A =
[[124, 112, 123, 121, 122, 115],
 [110, 127, 113, 119, 133, 126],
 [136, 128, 114, 144, 99, 143],
 [123, 123, 131, 122, 122, 121],
 [115, 130, 126, 113, 127, 115],
 [114, 130, 119, 116, 130, 121],
 [137, 141, 109, 148, 131, 144]]
Indices start at 0.
row 0 col 0: 124
row 0 col 5: 115
row 6 col 4: 131
row 5 col 0: 114
row 2 col 1: 128
row 2 col 0: 136
row 0 col 2: 123
row 2 col 3: 144
row 6 col 1: 141
row 4 col 1: 130
row 1 col 2: 113
row 6 col 0: 137
row 5 col 3: 116
row 1 col 1: 127
row 3 col 4: 122
row 2 col 4: 99
row 2 col 5: 143

M =
array([[136, 129, 130, 136, 132],
       [127, 133, 125, 132, 128],
       [141, 126, 124, 136, 150],
       [124, 112, 122, 138, 132],
       [134, 133, 135, 123, 131],
       [123, 148, 133, 134, 146],
       [132, 124, 122, 138, 135]])
M[0,-5]	136
M[-4,4]	132
M[-5,-3]	124
M[:, 4]	[132, 128, 150, 132, 131, 146, 135]
M[-2,4]	146
M[-1,-2]	138
M[1,-4]	133
M[:, 3]	[136, 132, 136, 138, 123, 134, 138]
M[:, 2]	[130, 125, 124, 122, 135, 133, 122]
M[-7,-2]	136
M[-7,-3]	130
M[-3,1]	133
M[-1]	[132, 124, 122, 138, 135]
M[4,2]	135
M[2]	[141, 126, 124, 136, 150]
M[1,0]	127
M[-6,3]	132
M[6,0]	132

B =
124  132  131  128  126  133  128  124  118  141
126  128  136  131  122  135  129  117  130  117
121  125  125  127  119  119  128  129  116  128
130  124  131  128  127  150  133  130  127  118
128  124  128  129  120  120  133  129  125  133
125  142  121  129  122  122  125  134  122  135
133  132  132  125  127  127  123  125  125  133
133  124  136  129  123  105  125  132  118  126
130  125  123  126  125  135  132  134  129  130
143  120  138  127  126  121  127  125  122  130
132  133  139  129  130  115  133  121  132  132
Indices start at 0.
(0, 0) => 124
(3, 2) => 131
(0, 9) => 141
(10, 9) => 132
(7, 0) => 133
(5, 6) => 125
(2, 0) => 121
(2, 6) => 128
(8, 5) => 135
(7, 7) => 132
(7, 4) => 123
(9, 9) => 130
(1, 3) => 131
(6, 7) => 125
(4, 7) => 129
(8, 2) => 123
(2, 7) => 129
(3, 5) => 150
(6, 3) => 125
(7, 2) => 136
(0, 6) => 128
(7, 5) => 105
(1, 9) => 117
(0, 3) => 128
(2, 3) => 127
(2, 9) => 128
(9, 5) => 121
(8, 7) => 134
(1, 4) => 122
(5, 5) => 122

W =
[[127 129 126 128 126 127 127 127 127 128 132 126 131 122 129 127]
 [116 127 124 130 154 132 135 121 121 126 135 140 119 109 122 135]
 [128 123 132 120 135 124 135 130 132 131 117 132 123 151 119 134]]
W[0,0]	127
W[0,1]	129
W[0,13]	122
W[1,10]	135
W[0]	[127, 129, 126, 128, 126, 127, 127, 127, 127, 128, 132, 126, 131, 122, 129, 127]
W[:, 11]	[126, 140, 132]
W[1,0]	116
W[2,13]	151
W[1,2]	124
W[:, 8]	[127, 121, 132]
W[0,5]	127
W[1]	[116, 127, 124, 130, 154, 132, 135, 121, 121, 126, 135, 140, 119, 109, 122, 135]
W[:, 9]	[128, 126, 131]
W[1,7]	121
W[0,12]	131

grid =
[[129 140 148  99 122 112 127 130 140 109 151 116]
 [151 117 115 118 110 134 125 119 122 134 127 131]
 [139 157 133 130 103 106 154  99 148 136 139 105]
 [101 139 134 136 119 116 135 148 114 142 105 111]
 [105 139 148 141 126 147 151 114 146 149 118 155]
 [135 122 151 134 151 154 105 137 112 140 121 152]
 [113 100 129 100 124 143 151 135 102 138 146 144]
 [123 110 122 116 100 122 120 100 110  99 149 105]
 [157 108 120 149  99 104 130 121 139 116 142 133]
 [141 141 148 134 120 122 138 123 142 115 150 145]
 [110 152 130 112 131 140 138 155 148 147 117 154]
 [100 142 115 106 157 129 107 103 141 105 109 121]
 [118 149 156 113 101 135 127 105 108 149 151 154]
 [137 122 118 112 104 137 114 119 121 114 108 115]
 [139 104 115 106 126 115 152 126 102 112 152 150]
 [109 119 128 134 151 130 155 153 148 139 125 102]]
Rows and columns are counted from 0.
row 0 col 0 = 129
row 5 col 10 = 121
row 13 col 6 = 114
row 2 col 1 = 157
row 5 col 9 = 140
row 8 col 5 = 104
row 12 col 3 = 113
row 3 col 7 = 148
row 9 col 9 = 115
row 7 col 1 = 110
row 4 col 10 = 118
row 15 col 3 = 134
row 10 col 11 = 154
row 8 col 3 = 149
row 1 col 7 = 119
row 3 col 11 = 111
row 8 col 0 = 157
row 5 col 7 = 137
row 8 col 10 = 142
row 3 col 6 = 135
row 8 col 1 = 108
row 4 col 0 = 105
row 1 col 4 = 110
row 0 col 6 = 127
row 9 col 2 = 148
row 6 col 5 = 143
row 3 col 0 = 101
row 13 col 9 = 114
row 3 col 9 = 142
row 2 col 8 = 148
row 2 col 9 = 136
row 11 col 6 = 107
row 13 col 5 = 137
row 14 col 6 = 152
row 10 col 0 = 110
row 8 col 4 = 99
row 5 col 1 = 122

m =
array([[134, 128, 133, 134, 120],
       [125, 134, 143, 130, 113],
       [138, 132, 144, 106, 108],
       [152, 134, 138, 134, 121],
       [151, 135, 134, 132, 107],
       [147, 128, 129, 111, 107],
       [131, 124, 140, 117, 111]])
m[0][0]: 134
m[-2][-2]: 111
m[2][4]: 108
m[:, 1]: [128, 134, 132, 134, 135, 128, 124]
m[-2]: [147, 128, 129, 111, 107]
m[0][-1]: 120
m[:, 4]: [120, 113, 108, 121, 107, 107, 111]
m[:, -3]: [133, 143, 144, 138, 134, 129, 140]
m[-7]: [134, 128, 133, 134, 120]
m[6]: [131, 124, 140, 117, 111]
m[-1][-3]: 140
m[5][0]: 147
m[:, 3]: [134, 130, 106, 134, 132, 111, 117]
m[6][-5]: 131
m[2][-2]: 106
m[3][-3]: 138
m[-3][1]: 135
m[2][-3]: 144

X =
[[136 140 138 114 117 131 114 138]
 [136 140 138 114 117 131 120 135]
 [117 119 138 139 143 131 114 119]
 [122 106 138 137 133 133 138 139]
 [115 133 138 119 130 130 141 139]
 [111 106 138 135 138 133 139 130]
 [114 133 138 126 129 129 141 123]
 [136 134 138 127 117 132 138 119]
 [111 120 138 143 127 129 135 139]
 [126 129 138 114 132 130 118 143]
 [115 133 138 127 129 130 141 121]
 [111 116 138 143 129 129 136 132]
 [115 106 138 136 136 133 141 135]
 [129 128 138 114 132 130 114 143]
 [124 113 138 143 132 129 141 119]
 [133 130 138 140 143 131 128 134]]
Indices start at 0.
(0, 0) = 136
(11, 3) = 143
(0, 5) = 131
(8, 0) = 111
(15, 6) = 128
(11, 7) = 132
(9, 6) = 118
(6, 1) = 133
(9, 3) = 114
(12, 7) = 135
(6, 4) = 129
(2, 4) = 143
(9, 7) = 143
(12, 6) = 141
(1, 1) = 140
(10, 1) = 133
(11, 0) = 111
(15, 7) = 134
(13, 1) = 128
(11, 1) = 116
(7, 3) = 127
(5, 4) = 138
(14, 1) = 113
(13, 7) = 143
(6, 5) = 129
(12, 0) = 115
(0, 3) = 114
(10, 2) = 138
(13, 3) = 114
(13, 0) = 129
(10, 0) = 115
(3, 1) = 106
(12, 1) = 106
(5, 7) = 130
(3, 3) = 137
(13, 6) = 114
